In the rows, 128 means zero.
First come named turns, each shown by rows before and after it. For each pair of rows after them, which turns, in which order, take the first row to the second? The first pair is done for you.
k_490:
[119 129 146 134 151 112 121 146 149 125 147 122 128 125 129 135 115 113
 158 114 149 108 156 107 133 114 142 123 149 130 119] => [132 132  97 111 126 137 122 134 143 127 116 112 114 157 106 152 120 138
 145 109 151 122 127 103 138 115 139 119 111 141 131]
[150 110 173 132 101 141 133 146 115  91 120 114 126  96 123 178 126 134
 104 128  97 138 137 168 140 122  92 141 143 139  77] => [157 113 160 121  90 152 137 139 110  88 108 110 126 108 124 183 123 145
 100 134 100 138 122 169 142 117  98 142 125 146  77]
[125 122  89 120 152 128 115 113 138 133 125 122 111 162 124 106 132 151
 125 110 143 136 122 107 138 119 132 115 111 135 162] => [117 118 136 138 177  98 111 126 138 129 152 132 112 144 144  85 127 132
 133 125 136 122 142 116 125 113 134 111 139 125 154]
[118  88 121 153 219  94 150  87 153 153 147 122 127 179 151 131 129 168
 155 154 159  99 146 100  85 100 147 114 112 122 141] => [ 88  87  96 152 206 117 152 101 174 169 151 101 150 171 137 141 134 153
 175 110 158 114 178 109 107 124 111 118 121 127 137]
k_119:
[102 143 128 150 114 148 114 148 123  96 107  98 202  34 127 164 169 125
 152 143  93 110 149 168 153 161  90 109 157  86  65] => [102 137 159 172 163 114 114 146 133 105 132 114 185  32 158 132 171 121
 166 155 103  98 156 169 139 153 115  95 174  80  74]
[143 160 100 122  85 125  97 138  95 130 122  99 145 134 134 133 146 135
 132 110 124 142 121 100 157 130 129 105 111 124 143] => [144 162 118 122  66 121  97 144  88 120 127 101 146 112 129 145 144 124
 129 127 117 129 120 108 152 131 123 108 123 119 133]
[107 140  90 156 136 180 124 158 159 159  97 134 139 144 101 147 142 164
 113  66 156 157 132 104 147 159  60 119 125 145 168] => [106 145 120 141  93 183 120 158 140 133  98 140 157 106  80 168 138 151
 103  81 138 143 126 123 141 159  44 125 137 142 150]
[136 124 142 142 142 115 125 129 119 136 139 157 127 135 145 119 114 131
 117 142 138 114 123 121 114 129 137 137 127 131 140] => [133 123 123 134 144 117 130 128 125 142 130 149 125 148 143 124 119 138
 117 133 140 118 121 115 118 128 139 134 116 132 146]
k_108:
[138 136 135 128 151 133 153 121 117 136 109 131 117 142 151 149 131 129
 120 154 148 125 122 130 141 128 162 137 116 133 135] => [122 136 159 143 151 124 150 130 124 140 128 135 133 112 156 143 133 108
 130 145 141 124 144 141 141 133 149 138 144 134 121]
[123 115  62 107 200 151 144 158 172 170 120  94 113 173 111 121 156 152
 160  60 149 139 160  89 147 120 123 117 117 121 158] => [150 112 107 116 227 117 131 143 154 157 120 123  85 185 139  96 147 169
 148 116 148 119 130  78 119  97 171 110 112 113 167]
[ 95 118 136 143 179 128 138 140 157 129 132 121 132 133 144  99 132  99
 138 105 118 111 121 125 133 145 147 113 164 124 118] => [ 92 123  93 127 163 149 137 130 160 131 116 103 133 148 129 114 139 108
 138  87 118 126 117 123 147 151 132 117 143 129 118]
k_284:
[126 113 140 145 123 147 139 111 125 137 124 135 134 137 118 150 116 124
 133 121 134 128 118 147 129 138 126 136 124 120 148] => [127 107 138 149 139 141 140 109 130 144 130 134 131 142 125 145 118 127
 137 117 137 125 117 146 130 136 129 129 130 117 151]
[137 134 204 148 144 137 124 150 134 151 119 107 121 138 143 107 109 141
 113 138 150 148 124 130 107  58 110  91 147 143 135] => [141 138 192 128 100 161 125 144 116 136 102 100 127 127 122 140 102 145
 100 146 142 148 112 138 110  69  98 100 135 144 122]
[135 135 134 134 120 124 142 109 124 143 138 162 114 102 133 136 123 120
 121 120 125 119 116 144 128 110 146 127 109 129 133] => [132 131 126 137 121 119 148 101 122 146 139 164 111 111 134 138 124 124
 125 116 127 123 116 140 129 115 148 126 102 133 138]
Now pairs of rows:
(2 to 3 turns a pair)
[134 129 202 127  87 117 120 136 109 101 139 138 130  89 129 135 123 119
 113 157 114 116 125 152 115 130 125 133 146 128 101] => [148 128 115 121 128 136 129 112 128 126 103 118  99 181 137 123 132 172
 107 137 139 144  97 120 120 127 166 116  83 131 144]
k_119 then k_490 then k_108
[148 140 122 108  57 146 129 140 122 112 104 136 154 106  96 158 125 113
 103 136 120 116 123 142 147 134 117 147 113 129 106] => [167 139 171 125 102 105 123 140 118 105 119 162 128 112 131 128 118 120
  95 175 128  96 105 135 127 112 158 140 122 118 122]
k_108 then k_119
[118 138 145 101  68 171 129 132 116 100 112 127 156  78 100 153 125 120
 100 134 114 137 122 148 152 136  89 138 144 130  74] => [113 135 170 118  78 159 124 139 116 102 127 136 155  64 113 145 125 108
 105 143 116 128 125 146 143 131  93 143 155 124  69]
k_490 then k_490
[124 128 190 146  76 104 116 141 129 103 123 136 136 102  85 157  98 122
 122 162 108  69 103 180 103 127 115 152 190 114  99] => [ 88 118 114 152  99 129 127 156 175 148 132  99 156 121  74 154 114 116
 151  81 113 105 157 178 140 148  73 145 191 122 109]
k_119 then k_108
[142 131  99  99 107 153 119 128 119 119 115 131 119 147 113 152 130 156
 100 130 131 137 113 125 127 124 127 141 109 134 124] => [147 126 144 124 154 111 115 127 122 124 139 151 106 146 146 117 123 153
 109 148 137 120 114 119 109 112 156 131 127 124 129]
k_108 then k_119
